Each row is where one point has got to under a steady rotation. How many ticks took it there?
The counts run from 0 to 299.
178	126	102	133	171	143	133	148	113	141	114	122	124	113	95	119	159	137	97	117	112	140	138	185	116	124	102	105	122	123	135	129	124	100	109	147	110	119	110 -> 42
163	118	120	143	151	134	177	136	121	158	119	86	142	113	140	136	145	101	125	155	132	112	126	110	109	119	135	151	118	71	126	144	136	108	119	129	137	121	90 -> 272
127	155	129	131	130	130	106	158	104	80	143	123	135	88	129	129	116	126	120	162	114	75	93	121	112	156	146	131	165	113	133	122	122	96	142	132	137	156	140 -> 139
149	105	139	134	120	124	137	96	112	77	103	106	98	125	121	152	126	117	108	90	109	133	120	104	131	154	173	129	158	123	127	151	160	111	104	130	153	141	109 -> 194
134	152	141	109	148	77	119	157	153	137	109	122	136	110	137	145	146	155	112	67	135	127	107	106	120	128	127	129	145	141	99	144	116	169	137	145	108	94	115 -> 282
130	152	76	116	162	126	114	168	153	136	165	126	134	91	155	116	109	161	98	116	113	91	122	157	141	128	102	138	121	119	158	142	114	141	152	140	128	141	123 -> 143
125	157	89	128	154	108	145	140	110	100	175	97	143	100	118	132	154	163	127	98	122	116	86	126	123	155	131	124	164	100	123	149	125	154	137	138	146	117	123 -> 141
177	142	131	125	117	140	129	163	110	144	121	124	130	126	149	137	103	113	181	109	128	133	112	88	134	149	141	100	140	108	87	106	120	94	121	144	110	104	138 -> 77
122	109	112	160	158	121	175	98	130	154	112	129	108	137	137	158	166	109	98	147	108	138	132	136	127	159	118	117	100	99	128	137	99	105	121	156	128	104	108 -> 265
109	160	102	136	128	124	143	91	120	119	129	116	99	146	148	175	119	155	85	146	127	154	111	114	128	149	122	138	113	121	74	142	128	158	101	116	147	153	107 -> 257
104	87	103	121	138	135	159	81	96	124	103	97	142	123	174	118	139	134	139	164	120	145	124	125	133	95	102	102	122	88	146	104	123	124	117	101	147	121	148 -> 125
120	120	122	164	174	118	155	96	138	128	150	135	131	111	86	141	146	142	98	127	108	123	131	180	123	137	116	112	94	92	156	142	123	144	109	147	127	129	97 -> 235
150	123	137	138	112	135	92	119	102	154	91	100	140	151	149	101	111	126	171	122	155	122	125	115	134	84	125	116	136	143	115	137	143	102	117	106	155	132	150 -> 185
112	131	138	120	129	75	116	119	105	112	116	132	121	128	142	145	128	153	119	111	150	112	91	84	91	133	133	136	147	152	87	120	120	127	134	111	183	152	149 -> 286
143	108	111	134	152	110	162	164	98	140	113	112	146	137	127	103	134	129	109	152	91	99	157	89	139	113	126	122	158	124	113	99	114	167	129	125	116	159	100 -> 103
119	140	102	113	113	150	140	152	119	127	132	120	131	135	158	105	112	105	120	112	84	122	144	124	170	150	105	132	123	108	137	165	131	163	127	123	84	100	108 -> 166
124	114	125	150	150	121	125	138	139	166	145	162	154	117	93	82	92	126	166	133	122	123	140	166	118	121	103	121	99	111	159	131	115	144	111	126	131	125	123 -> 237
111	106	171	107	133	159	110	123	110	100	94	133	146	124	136	91	138	92	188	117	124	147	113	147	88	131	125	132	112	93	137	122	129	127	119	112	112	97	122 -> 130
135	141	127	162	119	139	153	115	98	142	138	125	138	153	103	130	130	101	167	142	138	117	109	108	125	132	118	105	114	95	93	85	112	144	87	130	144	103	118 -> 70
128	138	89	146	132	83	118	137	116	100	129	116	125	135	147	122	131	105	77	116	105	115	111	103	167	112	94	104	140	123	148	161	145	114	143	130	134	142	128 -> 2
111	120	163	158	106	103	112	115	151	95	141	154	115	130	117	115	76	132	141	106	89	82	133	119	159	165	144	124	108	141	149	123	150	147	127	148	109	157	130 -> 199
109	114	111	116	125	153	124	94	89	160	99	89	118	152	120	110	155	132	114	157	145	146	132	120	120	114	137	144	172	136	109	135	120	139	120	109	179	125	123 -> 156
119	120	120	142	143	79	160	95	154	154	111	110	136	124	176	162	125	184	103	107	118	124	130	114	157	134	130	113	116	116	124	143	118	164	124	129	126	107	144 -> 88
155	147	123	124	128	106	118	169	118	131	116	108	161	121	158	120	103	99	176	113	147	128	88	69	116	105	131	120	142	94	115	137	131	119	132	115	135	112	115 -> 278
129	99	109	109	102	128	154	120	118	118	135	107	116	116	132	106	95	133	103	136	104	188	120	103	151	122	133	111	173	110	147	158	143	124	125	130	102	105	150 -> 25
132	125	117	141	135	117	112	137	133	120	140	166	144	114	109	104	111	125	142	108	118	114	125	170	139	116	64	87	85	123	156	115	130	140	114	130	96	90	145 -> 36
121	154	115	136	138	112	126	142	103	87	160	108	141	100	124	137	135	158	138	136	108	89	88	100	130	161	146	104	173	102	125	117	106	139	139	141	137	128	142 -> 140
132	141	126	149	151	122	124	107	136	101	140	151	130	110	113	139	137	129	91	123	112	114	126	175	146	125	75	111	77	111	153	125	140	144	115	150	99	107	127 -> 35
123	99	189	158	140	114	108	131	130	122	88	159	148	137	111	108	133	100	148	131	111	87	138	106	125	139	131	106	133	137	144	77	115	134	123	146	120	126	114 -> 99
118	127	124	126	139	87	142	120	105	102	115	123	122	130	121	138	121	156	61	137	107	175	123	160	109	143	127	136	133	135	111	172	131	151	122	113	103	144	142 -> 227
101	132	145	108	128	109	109	139	136	122	147	155	114	122	153	102	103	143	154	127	157	154	93	105	110	141	114	145	149	145	80	117	138	115	167	148	144	146	162 -> 115
167	141	94	143	139	148	141	169	111	174	116	115	142	145	136	112	124	113	118	148	103	125	153	128	153	112	88	111	110	123	101	121	120	140	120	123	85	126	108 -> 73
116	147	123	117	108	132	118	161	122	128	136	139	128	138	132	91	99	88	137	115	103	127	128	129	135	169	105	172	107	127	125	178	135	161	143	111	94	105	122 -> 167
108	112	155	129	126	104	119	109	131	108	124	175	125	108	117	132	91	158	115	115	94	134	134	163	130	173	125	98	118	136	151	137	106	140	115	136	84	108	151 -> 229
115	100	104	143	170	135	155	85	129	130	108	117	116	152	166	134	144	112	142	126	108	139	142	116	151	128	131	97	113	107	133	122	137	107	129	145	159	162	98 -> 295
103	109	166	129	90	118	126	106	146	99	144	163	127	95	101	104	88	136	137	112	120	121	115	133	135	144	119	126	120	118	153	126	146	159	116	136	110	82	169 -> 29
123	140	128	107	132	129	106	170	107	84	141	140	135	92	114	97	105	106	144	138	125	102	94	131	77	157	141	164	142	118	128	145	121	104	150	115	139	144	132 -> 138
144	157	123	113	119	144	111	147	146	151	113	132	112	106	129	136	105	173	73	141	96	115	140	115	140	129	135	126	158	142	110	105	116	176	113	116	104	118	114 -> 251
124	101	122	138	130	102	134	104	115	103	141	162	116	101	110	123	87	114	131	126	119	140	97	165	86	162	119	134	102	104	157	138	119	90	113	117	153	143	140 -> 231
119	139	140	165	160	101	134	117	165	124	158	144	106	140	79	112	140	120	105	119	133	127	140	147	142	138	99	138	98	139	125	153	155	139	140	183	106	135	116 -> 205
157	109	141	108	124	121	120	130	117	146	75	99	133	137	135	103	139	143	120	67	118	156	158	136	140	106	142	116	144	143	129	170	138	159	117	122	110	93	121 -> 189
